Each path is a new rotation, seen through one point. The rows after it are directions, each followed by how far the rotation turns it, in deg/step (0 if it stays put).
Each turn is a multiple of 5 degrees from 10 to 175, or 0.
Each row of a path follows its step; steps can be skipped.

step 0: [  0.3  -7.4 -34.0   2.1 -35.4 -10.1  10.4 -32.3 -29.3 -12.8 -18.2  29.5
  24.6  -0.3  12.2  -5.9  32.2  18.9 -16.6   7.6 -23.2   0.7  33.7   1.8
   2.6 -24.3  23.4  16.1  16.3  42.2 -10.2   6.1 -23.5]
step 1: [  7.2 -22.5  14.5 -20.2 -14.8 -13.8  -8.8   4.5   3.8   4.4   9.4   7.7
 -16.7 -32.6  25.0  -9.3   5.3   0.3  13.6  -2.8 -34.9 -19.3   1.4 -52.2
   1.4  -9.4  19.6  57.5  -1.3  25.9 -13.3 -13.8 -29.8]
step 2: [-23.4  19.6 -36.3  17.1   2.7 -26.3 -22.4 -18.6 -17.4 -29.5  -9.8   0.0
  16.9 -30.4  17.2  -7.8  12.8  16.4 -14.1   2.7 -12.7  -8.7  25.7 -37.0
 -24.8  15.8  33.6  35.5 -26.3  -9.9   8.6  10.4  15.9]
step 3: [-20.3  19.1 -49.2 -12.2 -33.4  15.3  12.5  14.8  -2.9  10.5  16.1  19.4
 -10.0   2.2  -0.9 -26.7   1.0   7.3  -1.4 -32.7 -24.5 -10.0  25.8 -46.7
  23.7  14.8   8.4  14.0   3.5  28.6  29.9 -12.5 -10.2]
step 4: [  8.7 -15.4  -4.1 -13.3  -8.8  -8.3  -3.3 -13.1 -37.8 -24.7 -16.5   9.7
  -2.8  -7.8 -12.6 -19.1 -42.0  15.5   4.1 -27.7 -32.6  36.5  16.5 -16.0
  -1.2   3.3  36.0  51.0  20.9  10.7   4.8  13.9  18.2]
step 5: [ 24.4  23.6 -36.5  27.5  -4.9 -18.8  15.0 -19.3  13.9   6.6 -21.0  26.2
 -36.3 -18.4  -4.7   2.7 -17.8 -36.1  10.5   1.0 -41.7 -21.5  14.9 -39.8
   1.5  -1.2  10.2  23.5   5.1  -5.7  13.9  21.7   2.6]
step 6: [ 14.6  -7.7 -32.5  22.6 -43.1 -25.3 -18.6  -5.4 -23.5  11.9 -41.9  -2.5
   2.2   7.6  16.8 -26.7   0.3  28.6 -14.7  -4.6  -5.4  -4.4  30.7  -8.9
  20.0  -8.2   8.3  11.7   5.1  35.7   3.4  44.7  -8.7]
step 7: [ 30.0 -10.7  -3.5   3.5 -14.3  19.6 -10.7  27.7   6.8  -9.3   1.8  29.8
  -7.9 -33.7  24.2 -19.1  -1.5  12.2  45.0 -18.0  -4.4 -14.8  15.2 -36.7
  -5.2 -10.1   2.4  47.4  23.2   1.0  -1.2  26.3 -25.5]
step 8: [  4.6   9.4 -33.1 -12.2  19.5  -0.9  -8.0 -18.5 -21.5  14.5 -27.9 -11.3
  -9.2 -35.6  32.7  -1.1  11.9  11.4 -18.3  -1.5  12.4   9.7  23.0 -28.6
 -13.2   4.3  27.4  38.0  -4.4 -25.1  37.6  41.3   7.7]
step 9: [-11.4   6.5 -43.9   4.3 -40.1  18.2  -1.0  31.6  23.5   4.5  -5.6  -0.1
 -19.9  -3.9  19.7 -15.1  -9.7  12.4  -3.6 -41.6 -10.0   3.4 -14.8 -48.5
  30.0 -17.2  -2.3   7.6  -9.2  -4.7  27.2  20.8  22.8]
Speeds:
[ -2.6 -10.8   9.0  -1.4  -5.1  -9.0   2.4  -0.1   5.4  -3.2  11.4   0.2
  -0.6  13.7  -6.5   3.0  18.6  -8.9   0.3   0.7   3.6   1.4  12.2  -5.7
  -9.6 -13.3  12.3   0.5  -4.3   4.3   4.5  -9.7  11.7]
20
[-10.0  -9.0 -10.0  -0.4  -4.6 -21.8  -5.1  -9.5   4.7  -2.9   5.5   9.3
  -1.9  -5.4   1.0  -0.2  -8.8  -5.2   0.2  -2.9  12.3 -10.2  -9.7   0.9
   4.5   1.9   1.5 -11.5 -14.0  -3.4   8.3   9.0   0.8]
110
[  0.3 -14.1  10.6  12.1  -0.8   0.5  -6.7   0.0   9.9 -15.4  -1.3 -12.9
   7.9  -5.5  -2.3   0.5  -5.5  -7.1   2.4 -14.0   2.1   9.6  -9.4  -6.9
  -4.2   6.2  -8.9   7.4   2.9  14.5   3.6   1.4  -3.1]
130
[  5.8   5.3   1.4  -0.1   0.0  -8.6   9.0  -3.8   7.7   8.7  -1.3   3.6
  -0.8 -14.7  11.7   8.0   8.0  17.1   6.3   0.9  13.4  -3.2  -3.7   3.3
 -10.4  -6.5  -6.4   4.8   2.7  18.4  -5.6   0.4   7.2]
55
[ -4.7  13.9   0.6   7.3  -2.9   0.2  -8.0  -1.0  -8.1 -15.5  -5.3   9.9
   7.8   6.2   2.6   9.0   3.6   6.3  -4.8  -2.2   2.9  18.1  -8.2   8.4
  -4.8  -8.3  15.7  -1.2  -4.6   1.1  -5.3  12.2  -1.4]
175
[  1.3  11.5   0.8 -10.2   3.3  -4.3  -6.8  -9.4   3.5  10.9  -0.3  -4.7
  -7.1  12.0   6.9   9.9   3.5 -10.6 -12.4 -14.1   8.9   0.9   5.3   3.9
   7.2   5.1   1.3   6.6   3.4  10.0   5.5  -1.1 -17.0]
140
[-0.5 -0.8  9.3  9.4 11.9 -5.2  4.0  9.8  4.0  4.7  4.5  4.7  1.1 -0.3
  1.3  2.5  3.8  7.2  0.7 -7.3 -6.5  2.2 10.8  3.0 18.0 -6.2 -5.4  8.4
 -0.9 -4.9 15.7 21.0  6.5]
10

step 0: [ 17.5   8.9 -37.1   0.7  56.3 -21.3  -5.5 -21.6 -21.9   5.1   4.7   5.8
 -21.8 -16.3  -8.4 -16.7  21.1 -10.5  35.8   3.3  29.6  29.5   3.6  23.0
  -6.5  -4.8   8.0   1.8   9.9 -30.4  37.2  22.9 -33.2]
step 1: [ -9.7  10.3  -9.1  -6.8  -0.6 -27.8 -11.4  -4.4  16.4  12.1   8.4  13.3
   8.9  22.3 -33.5  12.8   8.2 -25.2 -21.2   3.0   5.5  13.4 -22.6 -62.3
  -2.8  55.1  -6.2 -27.9  33.5 -31.3  15.0  -3.4 -10.6]
step 2: [ -7.6  35.6   4.8   1.8  13.0  13.3   1.8 -48.3  24.5  10.3 -13.9  25.8
 -16.1 -13.7  12.9 -16.5  23.0   6.6 -15.9  20.0   7.6  55.2 -43.4   3.7
 -10.4 -28.8  -5.8  22.7  16.7 -13.0  21.9  15.6  21.8]
step 3: [-15.5  -0.5 -36.1  29.0  29.5 -41.2 -14.8   1.2  22.6  27.6  11.9  21.1
  10.5  -2.0  -8.5   8.6  33.1 -32.6  30.2  15.5  12.7   8.2  13.7 -22.8
 -20.4  16.5 -27.8  11.4 -32.0  16.1  34.4  -6.5  -6.8]
step 4: [ -2.0  26.7 -27.0 -14.9  -0.4  -2.3  18.7 -32.7   2.3 -32.0 -18.5  -1.7
   5.9 -17.3  -0.8   2.1  13.1  15.1 -35.0   9.7 -11.4  38.6 -30.9  -5.4
  11.7  63.7   2.4 -21.4  -8.7  11.9  38.3 -10.4  -4.1]
step 5: [ 12.3  19.4 -49.8  18.3  21.7 -21.5 -12.5 -15.5 -17.0  -4.8 -24.7  43.3
  -3.6  -2.8   6.1  11.9   1.0 -45.1 -23.4  35.6  19.3  17.9   6.0  15.4
  -1.5 -20.5 -33.5   6.6  14.9 -17.7  -5.7  20.9  26.8]
step 6: [ 35.0  -1.8   9.1   2.7  26.0 -34.4  12.1   1.7  25.1   0.6   1.5   5.7
  15.2 -24.4 -17.5   0.0  -3.3   8.5  11.6  -3.6  39.8  11.6  -7.8  -2.2
   1.8  39.9 -28.7   7.0   5.4 -39.6  62.3 -21.9 -15.1]
step 7: [-27.7 -12.4 -13.2 -19.7  33.7   1.2  14.8 -29.2 -12.1 -19.1  -8.6  32.4
 -15.7   4.5 -12.0 -27.1  16.1 -16.8 -31.3   4.0  -5.7   7.3 -48.8 -34.0
 -15.3  30.9 -42.6   7.2  24.9   2.2 -12.1   0.7  16.1]
step 8: [ -1.4  -7.9  15.0  10.9  38.4 -42.7  -0.7 -13.1  22.7  -5.9 -23.8  40.1
  10.6   2.2  24.6  19.9  21.9  -9.0  -7.9  22.1   7.9  21.8 -14.9  11.4
  -5.4 -26.7   5.0   6.7 -11.1 -10.5  45.3  47.0 -29.2]
step 9: [  1.4   3.8 -39.0   0.5  12.3 -34.1  11.6  -7.7  -5.9 -10.9  39.6 -15.8
   2.8 -28.4  17.2   3.8  26.0 -27.8 -10.0 -19.9  -8.2  16.8  -3.9 -55.8
   3.0  40.5  -4.1  34.5  -0.9 -21.5  29.6  -4.8   4.8]
Speeds:
[ -8.0  -9.9   5.6   5.5   3.3   3.5   7.3   0.4  13.8   5.4  -2.7   5.0
  -3.8  -0.7   7.4  -2.5  16.5   3.9  -6.7  -3.4 -11.0  -4.6  -6.5 -13.3
  -4.3  -9.8   0.4   2.1 -19.2  13.6   6.9   0.7   1.3]
70
[  8.0 -17.2  -0.5 -13.7  -7.6  -0.5   4.6  -8.6  -2.7  17.7  -0.8   3.7
  -1.4   8.4   1.9   3.7  10.4  -0.5   0.9   5.6   3.2   2.4  19.5   9.9
  -5.4   4.4   1.8  10.0   0.2  -1.6   8.3   6.8   5.3]
130
[ 12.6 -19.4   6.0  -0.3  11.6  -4.0   9.5   2.7  -7.8 -14.2 -13.3   4.8
   1.8  -6.7   3.8   1.6  -6.3  -0.9 -11.0  -9.1   2.0 -13.2  -0.7   6.2
  -1.5   1.1 -14.7   3.1   1.7  -1.5  -1.3  -2.7  -2.1]
40
[ -8.4   1.3   7.2  -9.9   0.5  -4.9  -5.2   0.3  13.6  -4.0  -7.1  -3.0
  -7.3 -16.9  -9.9   6.0   5.1  12.2 -10.5   1.3  11.5  -0.7   1.3  13.5
   7.8  -2.3  13.3   4.8   3.8   3.4   6.4  -4.6  -9.5]
170
[  9.0  -8.4 -15.4  -2.5   2.0  -1.0   2.6  -3.4   3.9  -0.4  15.4  -6.8
   3.1   2.6  -6.1   4.2   1.9  -0.7   7.8  -9.9  18.0  -8.0 -12.6  -0.7
  -6.2   4.8   8.5   4.5 -15.3  -2.6  -2.0 -11.0  -6.1]
125
